Some points, one per row:
[-23 -27  61  33  -6 -44 -51 -44  33   6 -27  30  28   0  -1   0   0   1   0  -1   0  -3  -1   2]
[ 52   4  -3 -21 -46  16  25  12  11 -43   2 -11  -8  -4 -43   4 -13  25   6  -3  15  80  18   2]
[   4   23  -31  -57   22  125   42 -127 -127   64  127   49  -75  -74  -47  -10   72  123   35
 -114  -84   19   58  -11]
[ -29   62   49  -75  -86   38   98   20  -34  -23  -26  -40   36  123   28 -127 -106   86  127
   -3 -113  -39   27   29]
[-16  -7  10  35  11 -20 -33 -10  17   3   6  12  -7 -29 -14  10  19   2   2  -4  -8 -23  -3  30]
[-49  -5  38  44  11 -25 -38 -19  18  39  24 -16 -32 -18   6   9  14  12  -3 -12 -12  -4   9  12]
[ 14   0 -30 -24 -10  13   8   7  -9 -10 -10  -7   8  -4  -9 -39 -27  -9 -26 -20  10  15  31 -17]
[-36   9  29  -1   1  23  -9 -52 -27  54  58 -15 -55 -21  22   3  12  35  -9 -49 -18  41  30 -27]
[ 52   6 -30 -48  -7  27  30  36 -18 -34  11   6   8 -13  24 -12   4 -14   8  13  28  33  -6 -33]
[  8  14 -11 -20 -14  16  13  18 -28  -2  -4 -18   8   7  20 -15 -15 -11  -5  12  20  31   1 -21]
[ 32   6 -32 -54   6  31  28  14 -23 -14 -23  -6  -1  14   8   2   0   1   0  -1   0  -3  -1   2]
[ -3 -26   6   4  -3  -8  19   2 -18  -4  12  21 -28  -9  19  32 -20  13  -4 -14   0  -3  -1   2]
[-36 -12  25  47   6 -28 -41  10 -22 -11  37   7  -2 -29   2   9  14  -5   4  -9 -29 -49 -19  15]
[  0  10  -5   0  -2  -7   3   1   2   3  -2  -8 -10  -2  11   6  -8 -12 -17   6  16  10   2   2]
[ 38  16 -37 -45 -12  37  47   6 -27 -20   3   4   0  15  11  -2 -17  -3   0  -1   0  -3  -1   2]
[ 45  -3 -62 -73  10  58  19  44 -27 -14 -40  21  29  49  16 -27  16 -18  18   6 -29 -12 -18  -9]
[ -4 -14  28  -1   7 -22 -12 -19   3   4   3 -15 -16  27  -5  18 -39 -13 -27   2  14   8  -8   6]
[ 52   5 -29 -23  16  30  17   1 -12 -11  -5 -19   8   8  -5  27  -9 -22 -14  -8  17  30 -14 -20]
[ 28  22 -54  -1   5  28  39  35 -36 -26   5   5  -3  29  18  11 -21 -45   8  17   1  -8 -12  15]
[  18   12   17   36   14  -12  -21    1   -2  -41  -15   56   49  -27  -82  -31   53   68   69
   30  -78 -120   -1  127]
[ 14  38 -10  24 -33  42  -9  -6  28  74  30 -67  34  -6 -19  57  25 -40 -34 -38 -29  45 -21 -28]
[ 70  -6 -46 -50 -12  23  68  10 -10 -26  -7  27  48 -12   6 -17 -31 -11   0  -1   0  -3  -1   2]
[-12  -9   8  27   5 -14 -24 -10  10   4  -9   2   0 -13  -4  13  17   1   0  -4  -4 -15  -1  13]
[ 21 -34  24  13 -42 -10 -63 -11  40  -2   1  27 -27   2 -28   0   0   1   0  -1   0  -3  -1   2]
[-127   25  117   82  -60  -63  -63   -6   58  114    5 -118  -67   17   74  -24    0    1    0
   -1    0   -3   -1    2]
[-44   3  26  30  14  -8 -21 -23  -7  46  52  11 -42 -41  -8   9  31  18   0 -45 -20   5  12   1]
[-26   1   9  14  -5 -18  -7   2   8  12  -2 -21 -14   2  17   4  -6   0  -3   0   7  11   2  -8]
[-76   5  55  42  -9  -5 -40 -40   5  69  51 -14 -60 -15  21   4   0   1   0  -1   0  -3  -1   2]
[-10   1 -14 -17  11  28 -13  -1  26 -18  -4  -3   9  -8  48  16 -10 -20 -13  19  15   1   2 -20]
16 more points follow, each with its number after it:
[ 32 -28  33 -11 -17  20   3   9  25  15 -14 -29  -9  21   3  -7 -20 -43 -23   0   7  17   8   8] 0
[ 44   2 -41 -30 -11  19  26  22 -20 -27 -23   3  23  -2  -1  -5 -13 -17  -7  13  17   5 -15 -13] 1
[-11   5  25 -15  14   9 -30  55 -34  36  12  37  52  29 -40  50 -22 -41   5  -4  31  -4 -17  18] 2
[ 18   2  17  27  -4  19  36  -8 -10   9 -15 -18  20   5  23 -11   5   3  -4   2   0  -3  -1   2] 3
[-44  11  47  13  25  -1 -39 -26 -25  37  45 -10 -37 -24   4  12  22  21 -13 -20 -17  17  11 -13] 4
[-22 -32  24  32 -10  12 -48  11  13  -4  26  24  18 -14 -25 -14  23  -4  21   9   0  -3  -1   2] 5
[-16 -27  13  45  32 -32 -39   7  13  -2   8  27  13 -29 -46  -8  29  20  25   9 -53 -70  -3  78] 6
[  1 -31  -3  31 -14 -16  -3  -7  36 -32   9  11  -4 -17 -39   7  23  -7  -2 -13  18  -3 -16  13] 7
[ 30   5 -20  -1   3  29 -14   0  39 -25 -25 -24 -12  14  23 -16   3   8 -37   9  -2  23   2 -66] 8
[ 51   1 -37 -49  -8  60  36   0 -22 -29 -19  -5  26  21  -1   0   0   1   0  -1   0  -3  -1   2] 9
[  5 -59   5   7  24  -9  -2  17   2   4  -5 -22  37  23 -25  -3 -12 -11   4  -4  50  14  20  61] 10
[-17 -16  14  45  12 -21 -38   4   9 -13   0  25  14 -28 -33 -19  21  30  17   0 -38  -3  -1   2] 11
[-29  13  14  27   3 -56 -36   5  15  11   4 -11 -24 -10 -17   2   2   9   2  11 -24 -11  -4   8] 12
[  8  12   2 -29 -21  32  29 -18 -18  11  12  -7 -15   4  22  -7 -18  -2  -6 -24   7  28  -1   2] 13
[ 50   6 -48 -50  -3  42  52  13 -26 -29 -15   4  19  21   4 -10 -12 -15 -10   8  22  23  -6 -18] 14
[-15  -8   1   5  -2 -20 -13  15   4   0  -2   2 -11  -3   5   4   4  -5 -29  -3   9   5  -2  -7] 15
Which two of these numbered points are nearest to each point below, ignoring the direction in which the first points spread most? Their numbers follow each, nearest first.
[-43  16  48   7 -27 -14   5 -17  -1  41  13 -33 -33  30  24 -21 -22  20  24 -17 -16  13  27 -17] > 13 3
[-15  21  23 -31 -36  14  31   3 -12   8 -16 -26 -17  45  27 -31 -45  11  35  -2  -9  16  23 -16] > 13 3
[ 40   6 -26 -37   0  31  42   5 -16 -21  -3   5   9  12  -2  -5 -12 -14 -10   7  27  18   0 -30] > 14 1
[-70  41  52  11 -32 -14  -8  -7  19  40  -6 -60 -32  46  39 -27 -41  17  41 -30 -36  13  19 -14] > 13 3
[-20 -18  11  49  21 -32 -39   7   2 -18  -2  37  33 -28 -50 -30  27  40  35   4 -59 -88 -14  92] > 6 11
[-26  -2  15  38   4 -35 -46   1  19  26  -4  27   3 -28 -46   5  10  29  35  15 -46 -85 -33  53] > 6 11
[ -2 -13   1  52  29 -34 -28   8  16  -3   0  37  12 -20 -44 -11  33  36   0  -1   0  -3  -1   2] > 11 7
[-15 -23  10 -19  -2 -57  -9 -16   3  14  -3  14 -19   5  12  24  16 -12 -18 -24   2 -17  10 -21] > 15 1
[-15 -28  15  50   0 -17 -37   2   9  23  13  -1   8  -5 -42   0   0   1   0  -1   0  -3  -1   2] > 5 11
[ 46 -50 -38  41  44  -3   8  27  42  10 -28 -10  -4 118  15  17  -1 -32  -9  47  33 -36  31 -18] > 0 10
[  7   2   3  32  32 -35 -29  14 -18 -35 -15  62  63 -71 -66 -57  20  74  65  38 -80  -3  -1   2] > 11 6
[-51   3  45  28  18  -5 -25 -55 -13  61  64 -17 -55 -36   7  12  30  22  -8 -53 -25  17  26   2] > 4 13
[-47  -7  48  49  12 -48 -39 -14  14  37  18 -29 -26 -21 -10  -3  11  26  27 -15 -11 -16   1  28] > 12 11
[-94 -11  47  34  -1 -21 -37 -39  22  34  20 -15 -52 -10   9  17  -2   1  29  -1   0  -3  -1   2] > 13 9
[-45   7  26  20  14   8 -28 -51  -6  51  68 -23 -61 -39  -1  10  25  32   1 -49 -26  24  35  -1] > 4 13
[ 23   4 -31 -40 -16  35  40   1 -28 -15  -8   0   6  21  21 -15 -16 -15  -9  -2  30  19  -2 -32] > 14 13
[-29 -10   3  44  24 -33 -41  -5  23  -3 -11  19   9 -18 -40  34   8  18 -15   5 -29 -21 -15  19] > 11 12
[-19  -7  18  38  17 -32 -33  -1  23   8   2   1  -4 -13 -10   5  13   7  -3   2  -1 -24  -5  25] > 12 15
[-34  -7  37  39   2 -25 -24  13  -8   2   0   6  -2 -29  -6  -5  30  18   5  18 -21 -17 -27   2] > 11 12
[ -9  -7   4  29  12 -21 -24   4  13  -4   2  -1   7 -24  -8  -4  14   2   7   0  -6 -19  -7  24] > 12 11
[ -3 -11  -2  26  12 -19 -15   7   9 -10   4   1   0  -6  -6  13   9   5 -12   7   8 -14  -5  19] > 15 1
[  6  -7  19  35  20 -32 -41  -5  46   6  20  -3 -15 -49 -58  11  21  36 -14   4 -21 -60 -15  49] > 6 11
[-21 -29 -26 -17  43  40 -16 -39  -8  -4 -23 -10  19 -25 -21  31   0   1   0  -1   0  -3  -1   2] > 9 1
